One turn or mirror swaps these rows in pairs. Which row does each one swap with?
Tar: [-3.22,  1.18, -3.10, -1.61, -0.86, -3.45,  1.81,  0.34,  3.07, -0.13,
 -0.86,  1.36,  1.04,  0.11, -0.85,  1.05, -0.29, -1.86]
Ranu: [ 0.85,  0.97, -0.53, -3.04, -1.69, -4.57,  0.89, -0.93,  2.16, -2.28,
 -1.21, -1.70,  1.20,  0.53,  0.31,  0.12,  2.07, -1.94]
loro: [-1.41,  1.48, -2.89, -0.47, -0.79,  0.62,  1.27,  0.27, -2.96,  0.87,
  4.82, -0.87, -1.73,  2.17, -2.64,  1.45,  0.33,  0.77]
giv: [-0.08,  0.29, -3.14, -2.77,  1.71,  1.98,  0.55, -0.36, -1.45, -1.63,
  3.04,  1.22,  3.25,  0.53, -3.02,  0.60,  1.06,  0.86]
sobek: [ 1.68, -1.37,  0.17, -2.71,  2.63,  1.33, -0.72, -0.44,  1.43, -0.78,
  0.52,  4.20,  3.66, -0.92, -0.88,  2.39,  0.41, -1.02]
Mok: [ 1.48,  2.52, -1.07, -1.23, -0.71,  2.41,  2.79, -0.24,  1.56, -0.53,
  4.18, -0.63,  0.42, -1.66, -1.61,  0.98,  2.71, -1.23]
guzo: [-2.20,  2.43, -0.06,  1.34, -1.61, -1.38,  1.85,  0.46, -1.59,  2.92,
  2.70, -0.51, -3.29,  1.71,  1.24,  2.92, -0.72, -1.38]
sof: [-3.50,  3.11, -1.67, -2.13, -0.77, -3.59,  0.86,  0.23,  1.85, -2.54,
 -0.63, -0.19,  1.60, -0.13, -1.67,  0.92,  0.94, -0.30]
kolo: [-2.57, -0.82, -3.16, -2.89, -0.86, -3.36,  0.47,  0.14,  2.07,  1.76,
 -1.00,  2.65,  0.42, -0.05,  0.62,  1.60, -1.41, -1.85]
subem: [ 2.64, -3.74,  2.93, -1.45,  0.48,  0.67, -0.30, -2.03, -3.25,  0.06,
  0.12,  2.02,  1.18,  1.21,  1.48,  2.88, -0.35,  1.52]
puso: [ 0.93, -1.30, -1.94, -3.81,  2.06,  1.43, -0.41, -0.82, -0.63, -1.37,
  1.96,  2.68,  3.64,  0.59, -2.77,  1.37,  0.81,  0.79]
som: [-3.43, -0.55, -2.82, -2.34, -0.74, -2.64,  0.87, -0.17,  2.40,  1.41,
 -1.31,  2.12,  0.26, -0.53,  0.22,  1.50, -1.73, -1.08]
zipo: [-1.11,  0.80,  1.92,  1.11, -0.65, -2.48,  2.51,  0.52, -0.50,  2.28,
  1.46,  1.34, -2.26,  3.09,  3.15,  2.39, -1.56, -2.27]
litab: [ 0.85,  4.24,  2.58, -1.79, -0.75, -1.27, -0.86,  0.61, -0.35, -2.20,
  0.29, -0.89,  0.49,  2.49, -1.92,  1.75,  3.92,  1.29]
tatet: [-0.07,  0.11,  1.24,  1.88, -0.86, -3.30,  2.20,  0.63,  1.29,  2.55,
  0.77,  0.59, -0.28,  2.78,  2.90,  2.04, -2.00, -2.61]
rute: [ 1.93,  1.30, -1.80, -2.30, -0.06,  3.17, -0.75,  1.79,  1.24,  1.09,
  4.51, -0.04, -0.47,  1.22,  0.15, -0.45,  2.47, -0.94]
zivi: [-3.37, -0.95, -2.52, -2.53, -0.63, -3.02,  0.20,  1.11,  2.17,  2.15,
  0.07,  2.03, -0.48, -0.28,  1.56,  1.47, -1.81, -1.18]
Tavu: [-3.28,  0.08, -2.68, -2.56, -0.88, -3.76,  1.41,  0.58,  2.85,  1.07,
 -1.05,  1.98,  0.45,  0.32,  0.03,  1.52, -0.76, -1.11]
Zudi: [ 0.56, -0.39, -2.26, -4.41, -2.58, -3.27,  0.07, -1.49,  0.53, -2.15,
  0.04, -1.51,  1.29,  0.95, -0.50, -0.79,  2.75, -0.50]
ror: [ 1.02, -1.66, -1.43, -3.49,  2.15,  1.56, -0.41, -1.13, -0.50, -1.80,
  1.17,  3.08,  3.80, -0.15, -2.70,  1.37,  0.86, -0.09]
mufug: [-0.44,  0.05, -1.26, -5.11, -2.34, -2.19, -1.26, -1.20,  0.29, -1.83,
  0.80, -2.08, -1.03,  0.13, -0.14, -0.26,  3.13,  0.14]
fak: [ 3.22, -3.51,  0.79, -2.80, -0.23, -0.40,  1.19, -3.26, -2.28, -0.52,
 -0.48,  1.59,  2.98,  0.57,  1.44,  1.55,  0.69,  1.36]
gupen: [-0.30, -0.40,  0.01,  0.98, -0.08, -3.24,  3.18, -1.27,  2.26,  0.86,
  1.79,  0.11,  0.94,  1.00,  3.02,  0.54, -1.66, -3.29]
Katu: [ 1.31, -1.66,  0.02, -3.46,  2.99,  1.84, -0.27, -0.62,  0.55, -0.96,
  1.39,  3.78,  3.83, -0.37, -1.77,  1.92,  0.46,  0.00]
kidi: [-1.10,  0.51,  1.73,  1.67, -1.16, -2.62,  1.68,  0.61, -1.03,  2.75,
  2.18,  0.36, -2.67,  2.02,  3.03,  1.90, -1.38, -1.48]
Mepen: [ 1.76, -1.08, -0.08, -3.38,  2.40,  1.53, -0.64, -0.21,  1.16, -0.21,
  0.39,  3.62,  4.27, -0.10, -1.73,  1.66,  0.08, -1.10]
mes: [-0.06,  4.33,  1.78, -2.07, -0.36, -1.03, -1.64,  0.46, -0.33, -1.92,
 -0.43, -0.53,  0.18,  2.39, -1.97,  1.47,  4.10,  0.88]
Kimu: [ 3.00, -1.64,  3.31, -1.09,  0.43,  0.81, -0.76, -1.57, -3.16,  0.50,
  0.15,  1.01,  2.15,  2.83,  2.33,  3.41,  0.08,  1.14]
tik: [-0.71,  1.64,  1.16, -4.36, -3.08, -1.39, -0.22,  0.38,  0.01, -1.20,
 -0.38, -0.43, -2.43, -2.92, -0.36,  1.78,  2.27,  0.12]
Kisim: [ 2.33, -1.04,  1.20, -3.02,  2.18,  1.25, -0.69,  0.68,  0.75,  0.15,
  0.29,  4.24,  3.77, -0.91, -0.70,  2.67,  0.71, -0.09]
Bog: [ 2.41,  0.30,  3.90, -1.79,  0.62,  0.76, -2.72, -0.74, -3.14, -0.69,
  0.47,  0.63,  0.12,  2.87,  0.52,  2.91,  3.01,  1.46]
lut: [-2.14,  1.55, -1.90, -0.81, -0.54,  0.93,  0.96, -0.37, -2.76,  0.10,
  4.93, -1.19, -2.80,  1.16, -1.52,  1.00,  0.08,  0.92]
gofog: [ 3.27, -1.43,  4.30, -0.83,  0.48,  0.08, -0.94, -0.61, -3.34,  0.49,
  0.37,  1.85,  0.50,  2.10,  1.76,  2.56,  1.62,  1.52]
bopat: [-2.25,  2.48,  0.85,  1.76, -1.75, -1.70,  1.76,  0.73, -1.52,  2.58,
  2.33,  0.83, -2.60,  1.34,  1.84,  2.21, -1.72, -1.55]
Bor: [-0.39, -0.41,  1.52,  2.06, -1.44, -2.71,  2.41, -0.99,  0.78,  2.87,
  1.55,  0.45, -0.09,  1.09,  2.88,  2.03, -2.06, -2.66]
fufit: [-2.76,  1.60, -1.58, -0.11, -0.40, -0.76,  1.53,  0.81, -2.18,  1.47,
  3.51, -1.88, -3.99,  1.75, -0.12,  1.46,  0.30,  0.64]
mipug: [-3.68,  1.66, -2.22, -1.74, -0.67, -3.67,  1.47,  0.17,  3.14, -0.64,
 -0.44,  1.04,  0.90, -0.38, -1.13,  1.40, -0.42, -1.34]
Goded: [ 2.40,  2.24,  4.77, -1.42,  0.30, -0.06, -1.27,  0.10, -2.47, -0.43,
  0.63, -0.08,  0.57,  2.31, -1.20,  2.38,  3.28,  2.11]
zepom: [ 0.92,  0.72, -1.85, -0.33, -0.20,  1.46,  3.07, -1.69,  1.49, -2.09,
  3.74, -0.03,  1.40, -2.35, -1.38,  0.46,  1.56, -1.42]
Dak: [ 2.88, -2.57,  3.35, -1.32,  1.02,  0.52, -1.61, -1.09, -2.96,  1.05,
  1.14,  2.11,  0.70,  2.65,  1.89,  2.79,  1.10,  1.51]
simi: [ 3.08, -3.23,  2.95, -1.26, -0.33, -0.26, -0.85, -2.67, -2.29,  0.79,
 -0.04,  1.58,  2.10,  1.96,  1.92,  2.38,  0.59,  0.97]
pef: [-0.97,  0.77,  2.08,  1.48, -1.25, -3.01,  1.97,  0.49,  0.03,  3.05,
  1.24,  0.82, -2.01,  1.41,  2.88,  3.06, -1.35, -1.73]
naf: [-0.21,  3.28,  2.59, -1.15, -0.26, -2.07, -1.34,  0.31, -0.21, -3.22,
 -0.07, -1.09,  0.00,  1.66, -2.15,  2.30,  3.76,  1.21]
Puduv: [-2.75,  1.87, -0.20,  0.66, -0.89, -1.12,  0.93,  0.18, -1.96,  2.41,
  3.82, -1.39, -3.80,  1.74,  0.39,  1.10, -0.38,  0.29]
zukan: [ 2.28, -0.05,  3.53, -1.63,  0.28,  1.05, -2.73, -0.64, -3.44, -0.60,
  0.44,  1.83,  0.96,  3.14,  1.13,  2.14,  2.23,  1.78]
Mul: [-1.51,  0.63,  1.54,  1.77, -1.02, -2.35,  1.75, -0.48, -0.27,  2.13,
  1.22, -0.34, -1.04,  1.82,  3.77,  2.96, -2.57, -1.66]
Vasu: [ 2.18, -1.84,  3.76, -1.48,  0.97,  0.76, -0.28, -1.16, -3.29,  0.03,
 -0.10,  2.74,  0.04,  2.93,  2.16,  3.03,  1.03,  1.45]
Nul: [-2.23,  2.50, -2.28, -1.23, -0.45,  1.68,  0.75, -0.34, -3.06,  0.54,
  4.26, -0.27, -2.51,  0.75, -2.18,  0.98,  0.47,  0.34]
roson: [ 1.98,  2.69,  3.86, -2.03,  1.01, -0.21, -0.79,  0.88, -2.09, -1.55,
  0.79, -0.80,  0.38,  2.18, -1.68,  2.71,  3.88,  1.37]
vuved: [ 1.82, -1.49, -3.11, -1.38,  0.62,  2.33,  2.87, -2.43, -0.62, -1.07,
  3.61,  0.04,  0.94, -1.46, -0.96,  0.52,  0.72, -0.22]

rute swaps with tik
kolo swaps with sobek
Kisim swaps with zivi
Katu swaps with Tavu
ror swaps with Tar
gupen swaps with fak
giv swaps with sof
puso swaps with mipug
zipo swaps with Vasu
kidi swaps with gofog
Kimu swaps with Mul
Dak swaps with pef
zepom swaps with Zudi

